Rows are one point carried round by a steady rotation, each followed by how many steps it has turned.
The counts run from 0 to 201.
[109 138 111  91 133 132 110 149 154 158  88  98  89 150 116 150 111 146
  86 148 108 138 171 119 102 138 132 139  95  87 125 144 123 133  99 137
 167 166 171 166 130 116 155 102  87  96 114 121 148 109 127 145 144 134
 174 132 116 127 111 158 140 127 165 155 130 120 186 142 134 147  84 120
 103 153 146 104] -> 55
[113 150 123 100 148 114 135 141 140 138 129 117 126 124  85  78 138 149
  93 137  99 156 146 129 114 110 165 133  98  97 125 102 125 108 124 175
 148 105 123 127 113 149 111 147 112 110 121 145 123 144 171 108 201 128
 173 107 149 164  84 156 189 154 148 138 136 152 139 134 175 148 110 124
 148 163 142 106] -> 166
[132 120 140 155 117 117  70 141 127 121 129 119 132 149  83 175 113 125
  96 152 150 120 104 117 139  95  90 158  96 147 146 155 110 119 118 134
  97 181 108 118 114  80 151 153 101 121 169 133 139 131 123  94 161 120
 104 156 122  80 124 149 132 113 134 155 120 156 107 153 107  67 135 109
 130 137 136 104] -> 192
[134 116 135 125 147 188 147 123 109 120 134 111  96 105 114 138 140 111
 131 121 123  94 128 160 179 104 109 187 106 125 126 148 157 126 112 151
 132 155 126 158 184 130  91 109 122  81 104 103 163 139 115 146  67 130
 158 139 119 123 136 117 116 105 137 140 149  86 118 105 123 105 123 119
 106 131 137 190] -> 138
[164 143 119 128 146 137 139 127  81 118 118 109  87 168 146 146 130 135
 148 131 135 129 128  91 132 158 100 135 142 134 158  99  75 157 128 113
 165 130 139 122 101  80 188 170 109  97 154 155 160 152  74 114 104 131
 119 103 138 161 119  97 125 126 134 153 145 100 138 138  99 152 154 109
 160 123 102 135] -> 13
[109 115 126 137 110 151  81 138 112 138 106  73 149 137 103 177 106  98
  85 152 146 123 117 129 130 108  77 143  78 129 134 126  87 155  83 124
  94 182 113  87  90  78 143 136 101 115 139 131 130 124 150  97 124 122
 102 155 118 118 128 133 108 128 134 138 114 138  95 150 142 100 134 133
 102 141 128  92] -> 189
[151 115 124 122 119 128 112 141 139 105 177 144 136 125 111 135  88 156
 104 124 143 109 124 133 123  77 119 133 106 139 119 157 142 105 106 125
 107 129 112  72 157 106 158 114 131 133 173 129  78 100 115 109 157 126
  74 176  59  87 103 147 118 129 136 114 119 137 116 129 120  72 103 127
 101 126 118 102] -> 78
[145 113 139 113 130 145 131 149 119 126 169 136 140  91 127 124  82 158
 103 142 151 101 140 131 148 108 128 146 111 122 101 148 128 126  96 133
  98 151 117  68 164 100 146 133 127 132 169 106 106 101 134 113 150 125
  92 173  59  73 118 137 100 139 139 116 118 119 122 118 142  63 111 146
  99 124 117 118] -> 80
[140  90 165 124 114 137 170 116 136 112 112 134  90 130 116 133  83 132
 131  87 183 141 133 182 141  82  99 116 173 168 106 115 129 154 123 134
 138 127 138 134 163 137 126 131 134 120  78 132 126  52  89 143 156 143
 159 130 119 131 126 122 118 131 125 137  91 130 139 135 123 144  86 126
 138  98 126 140] -> 38
[149 124 133 145 151 152  81 116 117 114 145  86 152 164 144 168 112  99
 100 142 121 138 100 125  85  83  81 105 101 144 126 102 136 110 107 143
 127 164 108  78  73  97 145 111  90 124 158 144 109 134  78 118 124 124
 103 148 122 154 123 111 113 155 121 144 120 123 110 158 133 110 126 113
  68 122 119  99] -> 185
[135 113 154 147 133 112 101 160 125 137  98 118 136 106 140 119 116  96
 123 120 176 126 134  79 152 135 127 133 105  99 143 110 115 181 126 110
 123 137 113 103 151 142  99 175 144 177 196 103 159 139 176 103 143 145
 162 120 156 130 130 152 148 135 147 107 140 145 104 116 107 187 123 113
 104 113  96 109] -> 91
[129 133 160 146 131 121 122 157  97 143 138 134 148 100 109 155 118 140
 123 173 166 115 149  92 168 158 115 131 111 112 119 144  94 170 117 141
  98 171 122 128 135 107 142 188 102 124 159 102 180 132 144 102 158 100
 125 133 131  60 120 113 103 110 120 146 118 137 100 119 123  86 166 142
 152 138 137 133] -> 197
[139 137 126 128  97  91 155  68 118 137  97 115 121 117  73 103 150 165
 152 125 148 132 154 128 134 126 114 151 169 142 161 121  88 126 133 132
  63  73 128 161 117  98 170 138 145 146 112 110 132 119 187 109 131 139
 108 147 111  90 120 125 139  96 115  94 125 126 124 150 148 121 160 104
 182 120 145 129] -> 116
[154 115 151 150 155 119 110 142 150 114 106 146 104 153 168 162  95 114
 158 105 185 117 130  93 128 140 110 122 140 110 158 142 117 147 119  96
 138 155 145 128 169 150 117 126 131 149 193  86 138 129 124 147 135 138
 139 117 146 122 143 160 133 114 150  81 140 114 140 125  67 175  99 107
 112 108  95 100] -> 95
[132 136 158 153 131 108 108 156  94 136 147 144 158  96 112 149 123 135
 128 165 167 117 145  88 162 152 125 125 109 119 126 139 103 166 136 143
  99 160 115 134 130 114 140 191 103 137 168 108 188 138 146 101 170 100
 123 119 144  76 114 114 115 113 121 151 122 157  93 114 117  94 165 128
 159 137 130 132] -> 198
[149 121 152 125 151 136 113 172 114 142 122 115 125 100 163 103 113 116
 111 132 168 120 139  99 160 146 130 137 117  89 116 100 104 183 120 127
 129 155 129  71 160 135 109 181 147 161 200  82 169 125 154 100 149 148
 164 126 130 118 136 139 136 137 151 125 136 122 126 113 122 162 122 135
  83 107  92 115] -> 89
[130 116 161 128 192 167 160 104 114 128 161 103 160 131 146 141  77 119
 135 138 132 141 154  99  83  91 112  88 124 113 118  98 155 124  84 151
 136 146 117 144 103 137 114 109  87 124 142 138 134 110 106 157  92  97
 118 134 131 140 119 111  96 140 108 103 100  80 123 141 167 128 124 132
  80 119 125 116] -> 179
[116 126 141 117  91 115 154 145 136 110 103 151  87 109 113 133  70 157
 166 143 158 132 132 172 132 143 111 129 130 128 126 149  87 135 107 115
 129 139 107 126 143 137 111 118 102  67  62 140  85 128 124 168 166 122
 112  98 105 125 120 120  81 134 158 131  94 134 133 124 148 129 114 159
 165 161 123 119] -> 155
[168 125 167 143 145 114  99 156 116 122 162 151 152  92 129  95 129 138
 108 146 146 121 116 109 139 102 146 148 115 119 120 120 154 131 153 156
 116 142 100  76 153 121 117 170 139 169 216 114 142 134 127 101 176 140
 151 145 105  85 117 147 150 147 137 145 147 158 121 126 122  89 131 116
  97 111 116 125] -> 85
[130 110 169 140 192 139 147 100 145 117 164 120 148 151 107 140  82 127
 140 116 131 160 146  87  78  57 125 103 128 120 140 109 176  90 102 165
 132 114 118 186 124 145 119 113  98 140 170 156 125 109 113 147 118 107
 116 134 153 137 103 142 139 126 115 104 107  99 127 148 141 127 114 103
 114 126 130 113] -> 176
[178 131 137 124 121  95 163  69 106 124 140 149 107 134 113  96 141 176
 173 126 148 132 150 126 125 120 132 149 195 154 155 108 115 107 149 147
 106  68 139 154 131 103 189 129 141 137 147 130 139 120 110 122 131 136
 100 140  97  92 120 116 125 116 122 122 131 112 147 140 125 117 151  93
 175 108 132 151] -> 119
[142  85 159 126 114 134 149 117 140 106 112 126  89 139 107 135 105 133
 121  77 174 139 123 183 143  70  95 118 172 180 110 117 132 142 136 131
 133 118 132 133 164 141 131 138 137 130  89 133 119  57  84 130 167 150
 162 128 129 138 120 130 137 123 115 140  93 150 135 131 110 143  85 120
 137  95 129 137] -> 37
[129 125 155 159 158 149 115 110 109 130 146  94 189 116 129 150 111  89
 114 156 118 153 120 103  85  80 102  88  83 132 129  94 153 131 105 152
 114 139  91 116  71 119 107 113  93 135 142 160 120 136 123 137  93 105
 107 134 141 157 111 109 106 160 107 117 112 123  87 148 166 127 141 117
  82 129 128 107] -> 182
[149 135 100 117 135 133 102 128 127 105 166 106 157 141 152 156 109 157
 114 115  81 139 146 113  97  89  99  68 113 115 101 108 125 114 122 114
 129  97 103 106 118 148 187 112 100 141 148 133  99  98  85 107 136 133
  67 128 104 161  75  87 121 112 116 143 108 129 116 124 114 144 112 133
  83 121 121  97] -> 70
[133 109 141 143  84  98 107 136 139  96  81 121  95 124 111 135 116 119
 159 116 134 138  99 162 141 101  78 125 123 142 136 117  99 140 149 108
 111 115  75 148 127 154 107 135 113  99  75 152 104 137 112 141 163 156
 122  82 153 170 107 104 123 112 155 162  99 169  94 132 105 168 119 129
 145 138 123 128] -> 150
[121 147 122 122 144 140 135 125 120 139 147 108 173  90 135 146 116 162
 126 145  78 143 189  91 110 122 116  70 110  70  94 114 132 139 114 137
 116 113  95 186 118 156 151 123  77 137 120 117 158 107 134 137 107 107
 103 120 129 121  87  83 107  88 113 141 102 111 117 112 155 144 127 143
 104 134 146 126] -> 65
[120 109 163 137 183 131 156 102 149 126 153 125 152 147  84 130  84 121
 130 115 134 165 157  80  84  57 133 109 118 121 147 104 170 100  93 159
 126 104 107 197 124 152 110 123 100 143 157 161 122 105 139 143 122 108
 131 130 157 141  98 148 155 119 120  97 109 109 119 145 145 141 107 103
 125 132 134 106] -> 175
[142 156 140 118 134  97 142 141 133 109 144 171 101 117 119 102 110 182
 137 158 117 141 124 159 102 135 151 122 121 129 121 140 132  84 145 166
 155 129 120 119 128 141 121 119  93  83 103 152  90 153 104 157 217 125
 139  95 106 127 102 141 128 169 150 151 133 147 159 135 151  97 110 129
 153 163 136 121] -> 160
[142 120 153 134 140 124 107 172 114 147 110 114 128  95 149 109 112 103
 114 125 175 119 141  90 154 142 129 136 111  87 126 103 109 189 120 116
 121 152 118  84 156 140 109 185 145 170 195  89 161 130 171 100 144 148
 167 124 143 122 133 144 143 134 149 110 142 134 113 115 118 170 123 127
  98 110  93 109] -> 90
[106 157 122  93 147 123 147 148 129 146 125 119 128 109  93  78 129 151
  94 153 101 153 157 132 116 129 165 127  95  90 113 100 117 120 116 173
 147 113 126 121 117 144 108 150 108 101 112 138 119 150 169 118 192 126
 166 105 138 158  91 150 168 163 149 137 131 144 142 131 189 145 120 138
 148 162 144 112] -> 165
[125 170 125 142 141 169 170 132  96 115 162 148 150  94  97 158 163 132
 115 116 115 104 131 155 193 128 126 135  87 157 123 164 148 133 128 142
 140 132 120 132 151 130 118 120 117  91  79 121 154 152 144 122 119 101
 130 124 135 147  99 119 142 138  82 113 149 134  87  96 139  95 143 119
 181 147 153 174] -> 25
[174 141 116 107 131 130 154 111  84 131 149 131 101 142 139  96 154 106
 148 130 124 128 134 115 119 115 146 153 138 159 159 100 139 131 137 135
 156  61 154  90 130 101 166 119 148 115 159 163 129 154  77 116  92 143
 117 129 107 180  92 124 145 172 143 128 174 110 116 128 116 158 136  88
 135 135 104 162] -> 127
[137 108 141 120  99 108 136 134 142  87 103 147  64 140 125 140  71 149
 168 125 152 130 117 177 130 126  91 130 143 134 132 141  84 118 126 108
 133 135 109 135 147 143 130 116 100  71  77 143  81 118  78 160 175 138
 116  91 117 139 123 113  95 121 159 151  97 137 138 132 109 138 101 147
 149 144 119 123] -> 153
[129 116 127 130 135 165  91 131 112 129 126  71 137 160 135 177 100 110
  93 147 136 121 109 131 109 106  82 122  92 125 120 108  97 136  85 134
 116 188 128  67  86  82 151 125  94 113 147 126 116 118 100 108 124 124
  99 154 109 138 133 115 102 144 131 141 116 118 114 152 141 101 126 133
  67 124 121  89] -> 187
[141 158 152 177 135 107 115 111 141 119 108 164 150 100 156 171 139 118
 173 137 158 114 126 105 108 154  99  97 114 118 161 174 145 131 136 105
 114 149 119 147 131 148  87  90 115 150 148  90 126 168 170 177 126 118
 124 114 149 120 148 158 114 136 116  58 151 138 109 134 111 152 134  94
 132 128 128 117] -> 100
[160 175 129 165 148 125 111  93 134 106 131 149 138 127 186 172 156 148
 166 139 131 106 112 131 101 170 103  88 139 119 146 157 136  92 155 119
 137 161 138 115 123 140 113  71 113 130 142  64 129 170 123 172 143 126
 127 111 126 123 157 128 114 143 109  82 154 127 145 134 111 133 136  94
 104 113 128 116] -> 103
[148 117 127 130 136 155 130 117 122 110 136 129  84 143  94 142 154  99
 121 105 120 104 112 140 156  77 121 201  94 156 157 160 170 104 119 136
 141 120 141 148 187 116 117  94 134  93 131 129 133 150 105 137  78 131
 141 146 122 147 113 164 152 127 147 128 171 104 109 118  96 112 107  89
 121 142 131 175] -> 135
[121 165 127  88 149 132 164 145 123 144 135 127 107 107 119  84 119 166
 113 163 114 141 155 146 119 151 166 126 114  89  99 113 109 116 117 174
 160 139 140  94 118 140 115 139  99  82  98 126 114 142 140 136 198 118
 164 100 111 140 106 136 137 166 151 137 129 132 165 125 190 127 114 154
 136 159 136 116] -> 163
[ 93 139 114 103 127 124 115 146 153 163  85  99 113 127  87 149 113 149
  88 152 106 137 177 103 117 127 133 135  83  79 131 156 121 148  91 140
 140 149 146 197 138 122 135 109  87 108 108 124 154 112 170 142 126 121
 160 136 131 114 102 153 140 107 155 146 125 120 157 135 139 147  93 123
 120 160 161 106] -> 57
[146 153 108 142 136 150 152 136 108  97 157 159 101 163 109 187 139 138
 146 111 134 102 122 119 161 122 111 141 109 171 162 175 126 119 117 111
 167 129 144 142 148 104 164 114 107  72 124 152 130 154  81 131 118 102
  93 122 135 159  98 136 136 130 109 115 157 112 111 115  79 111 127  96
 195 148 135 145] -> 20
[133 154 150 169 132 111 125 123 136 128  97 159 146  99 157 171 122 111
 171 137 171 107 132  98 119 158 105 106 114 111 160 172 134 148 120  95
 110 157 119 142 138 152  87  95 118 143 143  85 135 166 181 176 113 115
 128 112 144 119 147 154 109 130 122  61 140 125 106 130 115 158 128 104
 128 132 120 115] -> 99
[147 165 125 144 144 160 148 124 108 102 167 144 144 105 102 146 186 138
 102 107 103 110 112 164 178 102 116 128 104 169 116 148 165 106 160 155
 148 124 117 124 150 146 118 122 121 102  93 116 140 144 108 112 149 116
 149 119 147 160  99 115 165 136  81 135 146 150  96 102 119  94 136 107
 162 126 155 171] -> 27
[164 111 149 147 136 153 106 121 117  91 122 110  95 112 140 128 147 121
 145 113 106 121  99 169 158  99  83 138 133 120 111 104 143 112 168 152
 131 144  88 159 160 162 106 135 108 102 105 109 147 143  63 143 130 155
 162  93 149 156 137  79 125 100 133 186 118 130 119 117 106 137 126 126
  95 106 129 179] -> 144
[163 142 140 114 118 118 191  97  70 150 139 136 129  87 126  77 140 135
 173 150 140 136 163 107 132 150 144 134 152 139 144  90 123 162 131 139
 119  59 137 112 117 102 158 140 139 135 131 148 151 140 135 128  90 128
 116 133  97 131 103  98 105 150 121 111 146 101 116 121 158 148 163 113
 160 129 113 164] -> 123
[127 111 145 141  80 109 111 138 132  97  74 112 101 107 114 129 121 109
 150 115 133 138 108 164 153 107  77 124 117 133 129 103 101 154 138 111
 105 119  72 143 130 161 102 143 105 103  70 151 109 130 124 138 148 157
 135  83 153 168 118  93 116 107 141 164 100 164  93 127 117 176 127 142
 140 133 128 139] -> 149
[139 130 151 150 148 127 134 135 141 128  96 144 117 127 171 177  97 114
 173 117 189 103 143  91 130 163 111 112 135  99 151 157 113 163 105  95
 130 168 145 136 161 148 102 111 126 139 163  71 137 137 159 166 116 123
 129 115 140 118 152 155 108 121 135  66 134  99 131 119  97 174 117 114
 115 119 101 112] -> 97
